In the data rows, 50 means zero.
Some points, one per row:
[37 56 61 49 96 16 34 71 63 47 47 13 95 41 38 56 51 87 54 93 42 67 21 45 60 50
 16 47 53 45 71 40 56 42 52 60 45 73 99 12 26 78 41 27 39 88 54 56 43]
[28 61 64 36 75  2 43 56 63 95 71 11 93 47 39 47 67 99 55 75 31 71 30 64 47 49
 23 52 63 36 77 43 61 35 44 51 41 72 96 38 33 61 33 27 43 72 63 32 28]
[35 75 47 56 97 36 36 95 33 66 78 34 57 16 48 33 65 91 76 88 39 63 47 65 30 68
 23 79 79 44 41 32 45  1 63 70 37 72 71 42  0 59 43 16 67 64 39 51 75]
[58 43 67 39 33 54 48 30 80 35 17 63 52 44 34 47 51 45 16 41 42 36 65 44 52 34
 45 34 34 10 30 60 60 99 32 25 37 27 41 61 51 51 52 68 84 29 53 53 18]
[42 76 17 81 78 58 33 83 48 64 99 31 49 37 48 59 52 58 76 78 63 56 36 40 26 64
 48 48 83 83 33 17 55  8 70 56 25 68 46 24 55 68 61 56 53 64 36 73 80]
[60 79 45 41 32 47 53 40 48 57 57 43 51 57 64 56 52 49 48 39 59 45 27 48 63 57
 60 39 40 58 52 50 43 79 49 59 67 61 74 36 61 52 58 22 40 61 62 54 39]
[45 33 71 25  2 41 34 36 72 56 43 78 66 83 42 66 53 44 33 25 56 75 32 37 89 75
 56 27 16 32 55 49 48 72 49 54 64 38 65 62 56 67 52 36 50 73 37 26 49]
[34 38 59 66 36 82 68 51 35 36 31 40 54 59 42 23 26 19 14 32 26 40 78 53 44 74
 80 19 34 39 80 62 58 85 16 65 61 54 33 61 99 41 83 58 33 46 57 31 31]
[67 24 94  0 12 53 56 16 51 13  9 76 76 28 53 45 64 52 24 27 35 43 86 41 73 23
 51 57 26 28 27 71 44 84 35 42 50 28 43 95 69 56 48 59 46 16 31 36 15]
[62  0 61 72 15 93 44 23 59 12 16 87 25 99 70 21  1  0 21 32 58 48 99 64 68 56
 99 20 35 54 37 49 48 92 33 36 76 25  3 62 97 48 58 76 48 11 54 57 61]
[68 41 60 25 25 37 52 62 53 53 21 92 60 35 71 49 33 52 46 51 67 69 53 43 96 47
 66 58 46 42 53 54 46 54 93 45 62 30 50 73 47 70 35 39 46 57 70 44 75]
[59 98 44 50 77 11  8 85 44 65 99 36 38 52 79 65 81 83 81 53 55 48 14 33 22 61
 12 78 51 67 42 40 25  0 80 52 40 66 74 39 13 71 44 34 72 64 48 47 61]
[57 60 56 52 56 41 40 53 86 59 53 56 39 40 60 62 54 74 53 41 53 54 57 38 57 52
 38 52 61 51 36 17 52 38 59 46 47 36 70 56 18 46  4 55 60 68 50 38 58]
[45 38 94 66 30 23  4 88 85 78 94 66 67 34 42 63 40 66 82 89 59 58 49 29 82 52
 30 29 67 45 37  0 46 17 57 38 58 55 97 50  0 66 25 32 68 96 66 71 62]
[74 29 66 99  0 99 68 19 13 27  3 87 25 75 68 33 21 12 50 28 68 42 72 55 55 58
 99 22 56 46 29 66 32 85 45 52 89 21 16 78 83 26 49 55 57 18 41 54 71]
[56 34 57 51 44 49 52 66 59 33 49 32 51 40 46 21 39 72 44 69 35 62 64 48 65 44
 52 53 57 43 39 52 47 56 48 45 45 51 69 73 43 51 45 57 41 56 54 48 43]
[60 25 64 56 16 73 20 16 55 42 13 64 34 67 51 52 41 21 34 38 51 51 66 43 82 68
 68 23 44 51 38 80 59 76 32 74 72 74 37 65 79 24 30 70 47 63 59 56 51]
[40 68 71 52 84 40 47 70 50 60 90 29 34 45 30 45 60 61 60 53 39 48 40 40 34 51
 30 69 68 78 68 46 36 47 61 51 33 55 73 69 44 41 72 34 56 52 25 57 57]
[51 16 58 53  9 80 54  0 45 30  0 69 21 70 39 44 39  4 12 33 43 31 92 49 49 42
 87 12 24 37 32 62 60 99  0 38 58 39 15 90 85 40 56 80 28 40 50 52 26]
[46 28 20 46 25 41 35 35 55 36 40 53 46 71 40 77 46 46 22 68 46 37 77 52 55 36
 44 26 25 47 51 47 53 52 38 52 81 50 48 40 57 63 54 62 50 46 41 54 29]
[44 35 40 52 27 83 61 12 49  3  0 54 54 47 40 17  7 42 21 31 40 32 63 62 46 36
 74 31 37 23 49 81 72 99 23 53 69 95 16 68 96 41 43 82 27  6 42 44 49]
[57 31 61 19 29 69 51 35 66 25 15 58 69 22 46 38 60 41 27 41 53 25 77 26 62 19
 35 51 34  9 65 79 54 98 28 47 29 46 25 41 54 49 51 92 39 41 10 36 13]
[55 49 61 18 61 20 45 34 65 50 13 50 63 53 51 41 99 32 50 49 43 33 44 43 82 48
 50 48 20 54 74 71 56 73 23 52 55 39 30 53 65 27 48 39 26 41 32 31 49]
[75 41 67 31 43 46 40 49 62 52 12 46 39 25 40 42 61 59 27 34 52 69 50 55 57 25
 33 55 35 22 42 57 99 91 35 30 59 26 37 63 57 46  7 73 35 18 66 22 15]
[ 4 67 40 47 65  9 65 90 71 80 76 33 84 42 40 55 58 91 57 64 50 64 11 47 51 52
 13 74 59 62 64 41 76  0 52 63 36 67 89 30 36 64 42 14 56 82 64 47 65]
[48 28 47 61 45 54 51 56 56 48 81 70 12 62 23 47 22 33 53 75 50 51 58 51 41 70
 81 41 68 59 33 18 27 13 94 42 46 58 68 40 31 58 55 57 56 71 49 89 64]
[67 39 50 40 40 83 63 29 32 51 18 26 28 59 37 39 75 24 30 31 46 38 69 49 73 46
 72 39 59 40 40 55 73 99 26 57 41 43 15 59 81 52 57 74 45 16 51 41 72]
[62 20 62 52 36 66 51 11 65 39 30 94 39 44 37 59 54  3 24 40 99 36 89 51 62 27
 68 24 23 26 38 56 59 93 30 28 43 50 31 61 71 56 42 70 41 29 54 44 22]
[39 76 53 72 45 46 66 79 32 67 94 24 57 54 54 40 56 78 81 59 53 47  0 44 32 65
 32 73 63 71 49 40 41  6 54 74 65 56 36 46 27 42 33 37 76 52 50 47 95]
[59 20 66 54 13 87 56 14 49 47 29 82 48 80 59 51 30 11 31 36 54 59 88 67 81 54
 88 12 43 26 42 64 76 86 40 44 99 29 18 74 89 49 62 71 49 57 68 50 57]
[66 44 57 39 33 25 38 57 56 46 45 68 34 66 57 67 36 35 50 57 59 59 39 54 63 60
 55 39 36 70 46 32 53 28 57 53 85 44 47 29 47 49 47 28 56 71 62 55 67]
[42 59 59 60 66 38 49 51 57 43 91 33 56 55 31 42 51 63 90 76 65 43 64 69 42 52
 63 52 69 69 65 43 35 22 65 49 49 53 69 52 47 50 35 33 69 99 47 61 56]
[23 71 34 79 68 71 50 72 27 64 99 22 43 56 44 60 55 70 79 83 44 51 37 69  8 70
 30 70 62 80 48 30 35  6 64 66 41 66 81 20 39 52 63 29 71 84 35 58 48]
[65 38 44 59 15 87 66 23 57 35 33 75 35 81 47 50 27  4 11 27 56 41 46 64 39 44
 96 29 27 56 33 54 57 84 25 43 62 45  0 63 89 38 73 72 52 22 45 62 39]
[49 56 73 74 47 18 47 49 59 70 85 62 48 50 45 72 54 63 79 81 57 82 29 58 55 59
 35 75 61 38 67  0 25  8 73 51 39 59 67 30 11 68 37 35 61 97 57 54 53]
[39 45 37 52 35 75 47 36 63 44 23 48 47 80 32 41 19 53 36 11 63 59 42 48 49 61
 59 28 40 42 47 43 52 73  6 50 58 56 46 28 98 49 62 49 52 61 69 61 43]
[55 66 31 49 78 46 53 86 40 64 99 35 62 66 23 63 39 57 70 76 61 50 26 70 35 60
 23 45 78 56 56 11 61  6 51 59 27 59 56 29  0 50 82 66 64 67 52 72 69]
[64 36 67 37 14 68 57  5 52 43  0 73 50 69 60 42 22 27 38 25 45 53 70 29 78 49
 83 22 39 31 47 78 48 99 29 40 84 49 33 70 71 46 47 64 34 34 31 68 46]
[44 65 39 56 71 50 90 87 38 64 87 36 44 45 56 43 23 54 75 53 56 36 25 61 37 59
 46 87 78 41 29 34 53 12 69 66 49 46 48 41 40 43 36 19 68 67 51 58 83]
[62 44 48 32 34 59 57 35 46 47  8 48 84 45 58 38 63 52 52 21 42 55 60 33 54 44
 54 69 21 38 69 69 47 54 57 48 50 33 28 55 60 61 56 59 44 27 60 60 50]
[73  8 60 68  0 72 59 11 83 24 22 89 19 85 57 49  1  0  9 37 67 38 99 63 60 67
 99  0 25 39 34 57 68 99 34 31 78 25 27 65 85 33 51 85 41 53 47 56 17]
[44 69 43 39 62 18 42 71 56 80 78 47 41  8 60 51 63 91 92 61 85 76 22 19 80 71
 31 94 72 49 58 50 19  0 88 53 76 55 85 58 10 74 29  0 69 71 64 57 99]
[43 65 51 71 58 52 50 50 52 61 50 31 17 62 39 72 47 40 45 44 51 50 34 51 66 56
 62 32 56 60 47 40 57 37 60 46 29 47 39 37 59 67 48 39 64 65 49 62 57]
[54 37 60 40 48 33 46 37 48 25 40 49 63 26 63 41 51 56 32 42 29 49 63 34 47 52
 37 76 39 23 54 61 60 76 48 46 45 54 53 55 31 62 35 70 25 29 42 33 30]
[58 25 36 64 25 55 68 46 53 38 55 58 30 74 51 66 42 21 47 59 46 40 70 38 27 66
 82 36 39 54 44 53 40 70 51 48 60 40 43 60 58 29 56 64 71 24 12 51 41]
[63 23 58 39 31 49 55 34 52 36 14 62 54 38 41 45 46 51 30 56 42 49 78 35 62 43
 52 36 34 26 41 75 49 90 42 36 76 29 43 80 60 30 61 60 54 29 72 49 13]
[58 49 54 39 69 55 54 32 81 34  6 43 31 35 48 28 78 69 37 42 43 23 52 49 22 18
 45 68 38 37 70 92 61 80 39 28 44 59 24 96 55 60 74 77 32  0 51 31 12]
[ 0 64 34 60 63 33 18 93 77 59 75 59 45 16 51 50 50 73 85 74 21 55 53 62 39 45
 25 24 81 27 48 29 39 22 53 55 23 60 56 27  2 56 56 61 77 46 74 67 72]
[42 72 61 58 73 44 30 66 54 65 63 38 52 50 77 77 46 85 81 71 61 79 11 30 69 59
 35 63 66 55 60 42 56 12 78 61 55 56 78 48 20 48 39 31 65 68 49 57 72]
[71 26 58 29 48 61 55 24 64 50  0 73 49 32 41 33 72 57 24 36 52 49 99 27 79 26
 48 52  0 15 20 90 34 99 42 43 52 44 33 66 52 31 49 65 36 25 65 50 27]
[39 45 44 50 45 27 52 46 35 79 63 50 47 54 58 48 49 49 39 47 44 51 60 39 40 64
 50 50 27 70 48 37 60 40 61 52 64 60 71 58 61 48 57 33 46 53 54 48 65]
[32 70 39 54 74 51 53 82 46 65 97 23 50 63 52 54 59 49 82 59 59 55 30 67 21 68
 43 65 80 75 54 43 44 10 78 61 57 73 85 33 25 54 68 38 53 55 37 68 53]
[55 11 51 61  2 63 37  3 41 30 27 67 43 62 52 67 32  7 10 48 67 61 84 53 44 51
 93  0 20 99 40 62 51 75 39 16 73  8 10 73 70 45 56 62 37 57 74 44 26]
16 more points follow, each with its number after it:
[67  7 68 33  2 89 66 24 50 62  0 76 62 70 70 28 30 38 22 16 53 40 79 49 71 43
 79 23 30 27 44 77 54 99 46 20 87 24 18 80 93 44 32 67 40  6 58 48 45] 0
[38 70 30 75 89 31 45 66 37 64 99 21 49 45 57 56 69 49 67 65 38 30 59 61  0 56
 36 84 71 81 39 19 54 17 61 60 15 86 44 34 10 54 71 42 61 65  6 55 48] 1
[60 58 13 67 38 41 44 54 54 50 60 49 44 41 40 76 52 37 44 55 42 65 44 32 44 48
 50 39 52 52 43 29 41  5 47 62 31 62 90 23 46 60 73 41 64 69 35 62 49] 2
[81 48 39 39 26 63 75 16 18 27  0 61 45 59 68 34 62 30 60  8 52 32 75 53 74 44
 78 88 41 35 26 70 82 91 55 38 76  9  0 84 99 33 50 71 30 26 50 35 51] 3
[44 53 55 58 38 40 34 55 75 61 62 61 84 55 40 81 36 33 56 62 99 60 29 50 60 58
 40 21 59 45 29 48 57 52 48 59 53 38 71 40 40 46 43 48 35 73 50 69 47] 4
[69 16 74 45 22 46 39 16 55 39 53 87 26 65 80 75 12  0 29 41 53 68 82 69 55 37
 99 11 24 41 30 48 43 86 40 39 47 17 24 51 82 69 63 52 53 15 67 84 41] 5
[19 44 39 55 41 67 55 16 33 31 34 52 54 55 23 45 41 27 19 18 35 50 70 44 29 47
 80 51 32 54 55 66 63 77 43 37 42 51 21 50 99 56 12 53 27 21 51 48  2] 6
[54 78 25 57 93 39 70 99 42 53 96 35 61 35 51 21 68 50 82 69 42 26 34 56 18 61
 46 67 89 78 56 25 45 14 56 63 29 82 39 35  0 34 60 47 74 44 33 51 79] 7
[43 72  0 85 81 59 54 90 52 58 99 37 53 36 42 71 87 69 87 61 41 10 29 55  0 26
 15 67 48 71 39 27  2 19 62 46 14 85 61 29  0 52 66 37 72 40 34 55 70] 8
[41 52 65 35 33 37 45 21 38 35 19 55 57 37 49 54 71 56 43 45 50 62 55 36 64 34
 54 54 25 39 47 73 41 35 51 40 79 56 24 75 58 77 51 41 40 52 50 39 56] 9
[43 31 66 32 48 40 26 55 59 55 42 44 50 42 27 29 51 78 52 58 49 54 54 52 53 45
 38 55 44 39 45 50 55 53 60 49 62 59 69 67 38 53 38 50 48 49 57 53 38] 10
[52 49 57 36 61 31 39 67 73 56 68 48 73 25 50 42 44 75 70 80 48 79 29 38 67 57
 25 37 41 54 65 57 58 21 48 64 55 48 93 34  9 42 34 31 51 77 76 58 74] 11
[77 33 52  0 25 99 62 33 60 45  0 72 49 26  0 41 50 37 38 34 50 48 27 53 69 46
 71 47 39 27 58 66 65 95 34 44 56 47 29 70 46 68 37 87 38 26 65 48 50] 12
[52 36 25 53 49 87 51 25 57 52 37 57 53 41 55 45 58 34 22 35 42 10 88 49 47 25
 61 70 41 36 38 63 58 91 33 45 14 45 10 57 60 55 51 73 61 10 37 42  7] 13
[58 51 56 35 49 58 58 40 62 35 12 65 37 36 61 32 51 57 37 63 41 44 55 53 69 43
 65 50 21 94 45 73 55 75 24 66 45 38 29 59 65 47 28 72 54 46 69 47 62] 14
[54 38 75 37 38 19 10 93 59 64 87 50 50 48 45 70 51 61 68 68 57 93 62 36 60 45
 49 50 58 50 79 34 27 29 73 41 56 53 76 55 39 65 54 17 61 96 48 57 47] 15
Which two of these numbered points are nearest to each point below, looking only along the 7 directions in which the first points spread most? Their numbers follow each, nearest first.
[37 62 68 25 64 21 52 61 63 70 70 37 72 29 59 50 62 97 52 70 38 68  6 31 68 62
 16 41 69 39 66 51 50 24 62 47 55 50 85 25 26 55 39 18 41 52 46 53 70] > 11 15
[58 59 72 48 60 33 39 57 49 53 46 41 53 36 44 54 61 71 51 73 52 52 56 38 62 47
 44 38 50 39 54 58 40 38 64 43 52 58 58 46 26 48 43 29 47 50 41 51 54] > 10 11
[74  7 59 33 12 52 54 24 55 50  0 51 79 34 69 34 46 24 29 28 45 18 81 55 35 33
 58 19 75 12 50 82 65 99 23 28 58 37 11 78 41 52 42 70 35 11 52 22 50] > 12 0
[49 68 53 56 42 25 45 60 49 55 68 49 63 67 39 65 64 48 58 58 54 64 42 54 16 53
 42 45 41 66 44 39 30 14 63 46 41 66 62 43 53 49 57 65 55 30 52 51 54] > 2 4
[53 35 70 31 32  9 37 52 53 65 86 74 33 51 54 69 43 75 57 71 40 56 55 41 53 45
 46 54 44 55 51 29 34 19 79 44 64 45 78 52 17 56 35 16 66 78 34 60 59] > 15 11
[27 50 59 42 55 36 46 51 44 45 43 47 70 26 67 53 35 70 27 63 38 50 46 93 57 51
 34 35 49 22 45 33 58 26 41 29 61 59 82 64 22 81 42 50 41 67 22 51 46] > 10 11
[42 55 60  0 72 65 29 47 27 59 59 62 55 25 30 42 39 91 75 73 42 66  1 43 72 63
 36 50 66 14 65 23 50 15 67 73 53 48 87 43 28 70 49 17 41 85 54 41 71] > 11 15
[47 52 42 53 56 40 41 57 39 57 99 35 39 65 42 73 36 53 45 69 38 56 61 56 25 78
 54 50 44 60 62 26 58 13 54 50 59 62 69 47 40 55 60 42 50 65 54 61 34] > 2 4
[47 52 53 39 81 31 45 69 74 65 81  0 99 23 45 37 64 91 52 70 36 75 35 67 69 46
  0 45 76 47 56 47 80 23 43 65 41 79 92 44 41 68 45 38 42 80 45 28 50] > 11 10
[69 30 70 29 20 90 59 32 64 49  0 88 27 47 36 18 46 24 10 12 50 63 92 26 75 57
 97 22  4 15 32 89 61 99 27 40 72 28  0 92 91 29 34 68 31 11 54 48 36] > 0 3
[68 83 14 94 89 28 60 99 48 49 99 34 36 38 43 62 56 45 84 89 44 35 58 55  0 28
 11 72 77 99 61  0 40 14 80 66 12 88 40 11 10 17 75 64 69 38 54 58 37] > 8 1
[48 74 27 80 99 49 58 73 42 76 96 27 43 51 43 67 59 48 66 73 65 38 17  0 13 58
  7 91 73 63 43 31 27 20 72 71 17 64 49 19 25 50 60 48 60 58 37 50 66] > 8 7
[63 46 18 52 36 87 83 17 18 36  3 76 28 55 60 19 73 32 57 26 66 40 67 53 54 52
 78 49 42 28 45 99 61 99 33 53 44 32 11 84 62 32 45 86 43  1 43 48 73] > 3 12
[44 34 63 51 56 50 66 51 73 50 32 52 46  7 51 53 51 13 34 70 32 32 82 62 35 38
 35 42 69 30 43 43 80 99 33 56 11 47 49 48 31 70 64 93 35 32 40 54 16] > 13 10
[20 67 79 44 71 13 20 89 52 72 67 17 78 32 36 51 55 99 79 67 42 62  2 49 58 29
 13 70 60 50 62 26 51 31 85 68 43 75 92 25 12 54 26 22 42 89 67 28 68] > 11 15
[75 38 59 61 36 63 40 42 47 51 28 38 56 57 46 49 41 40 42 47 30 38 42 58 75 46
 77 45 54 59 54 58 46 70 34 49 66 56 47 41 60 72 50 47 31  0 49 47 53] > 14 9
[65 13 28 36 53 65 54 25 51 23 11 75 43 35 63 43 36 34 33 13 35 39 70 51 47 36
 57 79  7 37 46 74 56 86 33 40 46 41 11 60 87 34 99 88 31 20 50 43 49] > 13 6
[53 88  7 83 77 19 52 78 38 65 93 28 38 74 57 61 80 71 85 53 51 41 50 62  0 56
 30 90 61 80 35 26 26  0 74 65 31 39 45 48 29 23 52 70 86 43 41 45 62] > 8 1
[28 33 43 98 77 41 81 99 36 52 99 33 61 48 52 53 52 65 99 43 42 23 42 49  1 69
 25 79 99 71 46 11 45 14 82 52 24 63 52 30 14  2 53 64 91 56 55 61 75] > 7 1
[74 59 49 77 52 34 45 68 50 29 99 49 31 74 37 77 38 31 65 67 47 54 50 75 21 43
 42 49 47 71 53 27 38 42 54 48 43 47 72  6 30 65 36 53 72 81 17 71 53] > 2 4
[53 26 53 44 42 44 43 48 62 61 70 82 48 53 67 75 48 47 65 49 59 88 51 43 67 62
 47 32 52 30 48 32 42 58 52 48 61 67 99 32 63 65 50 35 45 73 48 74 51] > 4 15
[40 54 52 24 59 21 37 57 55 62 63 22 56 31 53 46 50 90 74 73 54 74 39 43 66 63
  7 70 55 49 72 46 41  3 54 39 38 58 78 37 29 60 58  0 57 74 90 32 52] > 11 15
[54 15 55 44 10 58 35 15 43 33 12 80 43 53 53 34 46 25 35 16 59 67 46 59 74 53
 80 29 33 47 42 63 56 99 39 56 88 20 34 78 80 30 29 51 47 38 47 44 55] > 0 14
[67 33 52 41 37 82 68 25 51 43  0 58 99 22 57 17 56 55 42  5 43 26 72 74 56 27
 58 55 46 20 50 94 63 99 19 27 53 39 37 80 60 58 42 98 40  0 46 42 24] > 12 13
[68 49 73 45 34 49 22 43 52 61 76 62 47 73 46 79 30 53 51 63 64 72 73 52 68 60
 51  8 61 56 38 24 47 37 43 51 23 43 54 36 36 58 48 50 81 69 58 69 69] > 4 2
[29 68 25 52 72 23 40 78 36 45 99 32 42 28 41 75 59 61 55 68 27 60 39 58  9 38
 29 69 53 62 61 49 45 19 62 60 71 82 80 42 38 50 54 48 51 55 21 61 40] > 1 2
[66 18 37 57 23 81 16 36 66  8 21 60 19 42 35 45 26  0 11 40 32 33 99 70 51 22
 70 38 43 35 39 65 63 99 24 21 49 39  8 60 82 47 57 79 43  0 46 39 18] > 13 6
[55 55 31 61 71 69 45 69 56 73 97 32 41 33 53 68 27 49 59 88 49 47 28 53 52 87
 18 26 69 67 55 21 39 17 60 63 28 80 75 19 28 46 45 33 70 89 59 63 61] > 2 11
[59 36 54 33 33 28 40 56 38 62 41 55 59 40 61 40 71 67 57 43 44 67 40 45 39 33
 51 74 56 50 48 54 37 47 61 57 73 41 28 81 52 22 46 51 61 32 46 49 38] > 9 14
[66 30 44 62  9 81 82  3  4 35  4 81 47 66 59 39 21 15 27 33 53 34 73 48 74 41
 94 19 28 45 28 72 48 98 29 49 41 15  8 76 95 47 49 76 39 24 54 40 45] > 0 3
[54 69 59 26 68 21 33 80 53 65 77 46 65 29 52 42 60 99 85 71 47 74 18 43 54 40
 17 57 57 39 61 43 44 26 61 43 60 60 83 41  9 75 57 22 53 78 57 59 56] > 11 15
[43 40 31 78 44 31 32 73 38 38 93 51 46 82 51 84 41 29 67 68 63 63 52 58 42 59
 61 36 65 56 42 25 43 16 74 51 47 65 62 49 53 51 62 22 63 67 33 75 48] > 2 4
[28 83 39 61 75 34 34 63 49 55 99 39 38 46 53 94 49 64 76 72 54 51 29 56  1 54
 35 58 64 89 54 20 39  0 81 50 27 69 57 14 24 65 68 39 72 92 58 98 40] > 1 8
[32 24 45 56 48 60 64 22 55 31 25 26 61 68 39 56 31 28 25 41 29 66 59 68 57 55
 80 24 34 22 72 40 66 71 32 65 52 53 38 53 96 50 61 74 19 53 39 39 42] > 6 14
[64 46 46 37 52 65 62 52 49 40 19 65 51 53 56 29 45 55 42 66 47 44 44 51 65 56
 41 42 47 46 53 66 58 67 32 33 74 51 25 46 59 35 55 58 38 43 58 45 30] > 14 9
[33 64 44 45 39 16 33 65 54 72 53 41 62 46 50 70 68 86 75 32 37 75 23 30 62 42
 23 66 35 53 58 33 21 16 67 62 44 60 90 16 24 69 37 45 50 70 85 33 27] > 11 15
[51 53 69 53 65 14 33 90 52 73 87 39 78 42 53 60 51 84 67 60 61 99 35 49 66 59
 24 61 67 57 73 40 32 16 77 50 44 55 92 48 16 61 26 33 78 80 69  3 72] > 11 15
[52 86 34 64 73 51 52 85 36 70 93 31 54 44 77 54 54 80 74 66 50 36 14 42 32 75
 15 64 69 42 53 36 51  0 60 79 67 66 70 39 41 41 47 39 55 66 37 51 97] > 7 1
[53 16 67 45 35 60 37 99 64 48 92 56 58 27 48 68 43 82 50 86 44 68 51 48 54 85
 46 48 54 48 35 48 33 37 74 48 73 44 80 50 34 57 37 30 62 87 69 78 50] > 15 11
[46 47 67 46 37 24 66 86 57 48 68 35 80 31 60 35 57 78 58 67 49 45 78 58 39 46
 39 55 98 31 44 50 41 46 20 48 44 61 70 49 38 56 40 46 54 45 65 54 50] > 10 11
[67 52 44 50 45 31 62 50 60 46 81 69 44 65 41 72 61 44 53 70 49 53 35 53 50 44
 42 35 43 60 35 19 52 37 52 50 30 63 41 17 28 62 61 40 59 71 25 35 37] > 2 4
[71 34 71 43 21 70 81  9 33 38  0 64 29 64 71 27 59 17 12  0 59 16 67 56 60 22
 79 47 21 32 37 99 49 99 41 44 67 26  2 86 99 50 49 61 20  3 53  1 34] > 3 0
[59 80 12 88 99 36 54 75 27 65 99 31 53 43 33 69 68 38 63 65 52  5 46 65  0 55
 39 83 76 87 39 24 52 10 68 54 18 76 35 38 20 46 21 56 64 52 28 47 48] > 8 1
[43 66 27 99 84 29 67 97 37 63 73 33 44 40 55 49 67 62 80 68 29 19 35 51 38 56
 17 63 80 47 57 29 23 21 55 68 25 77 66 31 20 49 48 51 71 35 37 55 78] > 7 8
[45 46 55 43 49 59 67 37 43 50 28 59 64 51 42 50 48 48 50 33 44 60 69 49 61 52
 42 40 41 51 55 59 68 83 46 50 47 33 47 56 60 60 35 42 47 34 61 44 57] > 14 9
[48 49 43 65 25 50 57  8 36 19 16 71 44 66 54 40 39 36 19 17 44 14 79 45 31 41
 74 51 23 49 48 75 50 81 21 47 61 32 12 74 88 41 44 53 33 26 39 51 29] > 6 3
[49 34 60 51 44 75 47 27 81 51 56 55 54 63 39 84 40  4 40 54 54 70 46 55 70 58
 69 36 39 78 55 44 59 62 42 46 50 41 54 36 61 68 63 42 62 61 66 49 34] > 4 2
[55 73 51 25 62 45 43 30 21 52 29 51 54 49 63 39 72 61 58 35 59 60 38 40 84 47
 60 65 37 37 56 71 52 18 42 57 61 40 71 61 70 50 58 23 47 41 59 44 72] > 9 14
[68 48 69 58 48 20 28 81 70 37 91 46 81 55 64 67 50 51 71 90 26 60 62 56 46 49
 16 45 79 50 45 19 25 30 67 46 66 57 74 47  5 65 44 51 69 64 72 77 56] > 15 11
[54 48 69 46 99 47 30 70 70 70 69 77 44 52 40 57 42 51 79 61 57 74 54 54 66 58
 75 37 34 31 37 31 44 41 56 26 54 50 56 46 28 36 42 43 56 59 74 67 58] > 4 2
[56  7 63 35 31 92 47 29 63 64  0 82 62 48 68 32 30 46 46 33 68 56 68 52 83 46
 83 23 43 31  0 75 65 96 34 52 79 29 38 73 80 29 33 44 36 42 67 38 29] > 0 12
[41 99 68 27 53 15 25 61 77 59 79 40 62 53 51 52 69 87 57 68 44 75 57 32 75 60
 23 44 77 49 59 41 33 36 78 65 73 42 90 41 41 54 29  8 35 81 83 36 47] > 11 15
[67  8 71 67  3 81 47  6 73 33 10 99 28 54 51 91 21  0 22 40 56 72 98 59 81 51
 99 17 44 15 32 53 67 99 45 37 47  0 13 63 63 37 28 71 40 18 42 52 50] > 5 0
[49 40 66 27 42 46 32 52 40 57 55 52 59 42 58 44 40 68 56 54 59 54 50 48 57 51
 57 55 65 37 59 69 59 64 58 54 48 43 71 57 18 23 48 50 41 59 48 43 62] > 10 9
[60 71 41 35 33 59 41 19 48 40  0 63 60 41 58 25 71 72 18 25 50 57 55 36 86 24
 39 63 36 38 56 99 66 91 39 68 55 53 27 72 92 47 45 53 43 11 59 16 40] > 12 14
[44 50 58 53 51 35 37 67 55 55 74 48 70 39 64 54 44 19 43 64 53 56 56 47 56 47
 48 59 67 65 43 42 40 20 62 67 60 56 73 69 24 55 30 25 57 66 62 56 52] > 15 2
[57 12 63 55  7 99 66  6 30 40  0 99 26 85 75 43 13  8 41 10 77 49 75 79 46 58
 99 42 45 34 21 81 52 88 38 48 82  3  9 92 99 20 49 74 39 22 64 48 73] > 0 3
[53 31 50 27 48 50 50 31 76 49  3 55 55 27 45 43 52 66 20  8 26 33 52 60 88 32
 55 49 34 37 75 71 72 62 27 31 36 28 57 50 76 49 65 66 39 27 66 37 44] > 12 14
[65 43 56 31  8 55 55 29 34 22  0 79 42 79 67 24 44 37 57  5 84 48 69 32 61 56
 78 49 30 32 31 91 31 95 46 54 77 13  7 76 76 33 33 57 41 18 70 26 57] > 3 0
[25 30 58 44 26 65 85 28 66 51 62 65 27 99 43 55 35 27 31 53 56 63 53 53 71 72
 73 31 52 48 33 46 51 37 56 41 69 60 34 38 56 76 45 34 53 58 65 71 67] > 4 2
[48 43 60 38 12 53 64 70 51 46 52 40 50 14 81 47 43 74 42 53 49 49 49 49 52 48
 50 42 64 55 45 44 66 63 45 60 61 56 52 54 34 71 36 46 39 51 41 63 55] > 10 9
[53 62 67 41 45 31 38 55 58 70 56 55 56 45 41 40 55 59 68 55 65 56 59 50 60 95
 54 43 67 51 42 38 35 35 64 41 61 55 65 45 29 89 38 39 70 75 32 38 30] > 15 4
[33 70 50 72 85 48 56 84 53 71 99 36 50 31 67 36 49 73 60 81 48 63 31 64 38 60
 37 80 83 43 49 14 34 15 38 57 30 49 59 34  0 53 38 52 57 54 37 63 63] > 7 8
[48 59 61 40 60 86 25 73 64 88 75 57 54 54 34 72 39 54 58 76 78 73 23 49 56 57
 20 54 56 45 57 10 23 20 69 48 58 49 86 45 22 53 63 29 64 86 60 50 63] > 15 2
[50 32 59 64 19 64 14 53 54 41 68 45 36 61 36 62 17 28 40 74 43 60 59 45 48 54
 68 26 56 64 46 45 55 48 40 48 75 38 61 43 45 50 47 64 66 69 63 67 55] > 4 2
[70 39 74 75 17 70 53  9 64 32  0 97 42 69 93 56 53 21 36 28 42 45 54 77 80 31
 81 56 21 53 36 73 59 92 56 53 66 11 42 69 93 59 98 83 38 37 59 41 67] > 0 3
[64  5 47 42 25 81 53 36 52 36  0 76 36 39 56 46 25 27 31 40 48 38 59 53 86 32
 70 54 42 18 41 86 55 95 33 31 49 24 14 68 62 38 22 79 44 19 65 51 44] > 12 0
[55 19 61 29 23 29 54 37 45 42 45 62 53 62 36 60 66 24 39 42 48 60 50 40 52 65
 53 12 56 39 39 45 40 44 54 35 49 56 71 37 69 38 51 51 47 58 48 36 47] > 4 9
[47 44 29 47 50 71 58 23 35 38 24 39 53 37 46 32 61 46 30 30 50  6 55 53 49 21
 49 65 43 41 63 55 74 94 30 52 41 36 16 40 64 31 74 80 45 34 35 44 33] > 13 6
[41 49 65 34 59 32 43 75 57 70 80 54 48 56 50 62 40 27 64 77 20 56 40 42 79 68
 32 39 64 60 66 24 71 14 91 48 51 51 84 35 26 84 42 11 54 80 71 53 73] > 15 11
